Where one turn sends some rows of the set: a few examples, then the rows asked
k233: [-13.2   9.2  -6.2  16.4   9.5 -13.0  -4.0  -4.5  20.2 -14.2  15.8  -4.0
   0.4  20.7   5.8 -10.4 -14.2  20.3   2.4  -0.3  11.9 -30.8  35.6  -2.0
  -3.9  18.1 -40.2  20.5   3.2 -11.5 -36.6  17.5 -29.0 -21.4]
k481: [-11.6  -2.0 -14.4 -33.5  29.2  15.7  12.5 -17.8   1.6  27.1  11.7   4.8
   8.0  -4.0   5.7 -11.0  -3.5   7.0 -17.7  -7.7  -8.2   4.8  13.8 -18.4
  11.7  17.6  14.4   8.0   7.2  -7.0  15.0  -7.0  40.2  23.5]
k269: [ 19.5  -9.8 -33.8  -8.8   6.8   6.1  15.3  14.2 -42.0 -16.4 -21.3  20.2
  -1.1  18.9 -18.0   2.1  18.2  20.8  20.4 -14.0  15.4  -2.7  -3.4 -12.8
   3.5 -18.0  12.4  -3.0  -8.3  10.3   4.1  21.3  12.5  -5.3]
k469: [-19.6 -21.7 -23.0 -31.8  16.2 -12.6   5.7 -38.8  11.5   4.4   9.4 -18.8
   1.1  -7.8  26.5   2.0  -0.1  -9.5  -3.9  21.8   6.7   4.1  -0.5  -2.0
 -15.7  28.2  17.6  12.1  11.9  -9.9   2.0  -3.3  18.7  16.1]
k899: [ 11.5 -25.9 -34.3  -8.0   6.3  -6.0  24.0 -13.1 -15.5 -32.2  -4.5   2.1
   0.8  -8.6 -11.6   0.8  -0.4   2.9  27.6  30.6  42.0   1.2 -16.2   5.6
 -20.7   6.9  -4.9  31.0  -0.6  15.1   2.6   3.7 -15.7  -3.6]
k971: [  6.2  14.8   3.4  19.9  26.4 -22.9   2.1 -17.3   3.7  19.3  19.8   6.7
 -12.4  32.0  19.3  -7.8   5.3  20.6  -3.3   0.0 -11.5 -29.7   9.0 -22.1
   5.9   1.0 -49.6  -3.6 -18.4  13.4 -14.6   8.3 -22.5  -1.9]
k339: [ 20.3  -1.0   9.0  38.6   1.9  -9.0  -9.3  31.3 -35.3 -11.2  20.6  20.7
   1.5  -4.1  38.2   5.7 -10.4 -10.9  17.3  15.3 -12.0  21.8  -3.3 -11.5
 -31.8  -2.4 -12.0  17.8   2.9  -0.9 -23.7  -8.0 -17.4  -4.5]
k812: [-27.6 -42.5 -26.0 -36.4   3.1   0.4  -4.7 -11.3  -8.1   2.0  -6.3  -2.7
  20.3  -5.6   2.6  10.5   2.6  -3.5  -8.1  -7.0 -12.8  -3.8  17.9  -7.4
   0.1  -0.7  18.1  -3.8   1.3  -2.1  -4.2  20.1  24.0  21.5]
k422: [  0.6 -20.9   0.8  -2.9 -18.4  -1.8 -20.8 -32.0  -6.2   1.0  10.5   3.8
   2.4  13.6  -7.5  -1.3 -30.0 -23.2 -10.3  -7.5  -5.6  16.8  -3.9  31.3
  33.7  27.0   2.1  -9.9  16.4  17.8   6.1 -17.8 -25.7 -22.7]
k637: [-10.4  -5.1  -5.0  17.4 -11.1   3.7  -1.3 -13.6   4.6   1.5   6.6  17.1
  -9.4  58.1   7.1   0.7 -20.1  16.7  -7.5  -4.3  15.2 -17.1  34.7   4.3
   0.5  -7.6 -50.7   3.1 -10.3   2.8   5.2  20.5 -19.1   6.8]
k49: [ 19.7  11.0   1.0  -9.8   0.7  -6.3 -27.3 -17.1  -8.2   8.7  18.0   6.7
   3.8  -7.7 -13.3   2.1  -5.0 -14.2   5.5  -6.4  -4.8   6.4  22.7  30.4
  22.4  28.8  -3.6 -21.8   1.7 -22.2 -10.4 -38.1   0.1 -31.3]
k627: [ 13.0  11.9  12.0  50.8   1.2  10.5  -2.6  22.5 -32.0   1.0  11.2  30.9
  -0.7  10.3  23.3  -0.8 -25.5  -4.2  11.1  14.3  -6.0  37.7  -3.6  -7.7
 -31.9   1.7 -23.9  18.4   9.1   6.3  -1.0  -6.8   3.5   9.5]
k290: [  4.6  -3.2   1.7  19.9   8.8  -4.0 -31.2 -34.1  -9.6   6.6  -0.9   7.1
   3.2 -12.6 -30.1  28.7  -1.2  -5.4  -5.8 -13.3 -21.7  12.3  -6.0  19.3
  23.2  21.8 -19.6 -25.3   2.4  18.6   4.4 -10.0   9.6 -15.0]
k763: [ 13.6  14.7 -19.7 -10.7  29.9   9.3  42.4   9.0 -21.6   1.0  -6.3   6.9
  -8.9   6.7  -8.2 -44.9  -0.6  15.6  26.4  17.0  18.7   9.9 -15.3 -14.9
  10.0  24.4  -5.8  12.0  -2.1   8.1   0.4 -17.4  14.1  -9.4]
k981: [  6.0  -0.6   7.7  41.9  -4.1   8.9  -6.6  43.2 -35.3 -18.1   9.9  24.7
   5.6   8.6  16.3  -7.1 -30.6  -3.5   4.5  -4.4 -14.6  30.5   9.0  -8.0
 -20.7   0.9  -3.4  26.8  17.0   1.7 -18.8   9.0 -12.4  -6.7]

k637 moves to k233
k49 moves to k290
k763 moves to k269
Now these:
k469 moves to k481
k627 moves to k981

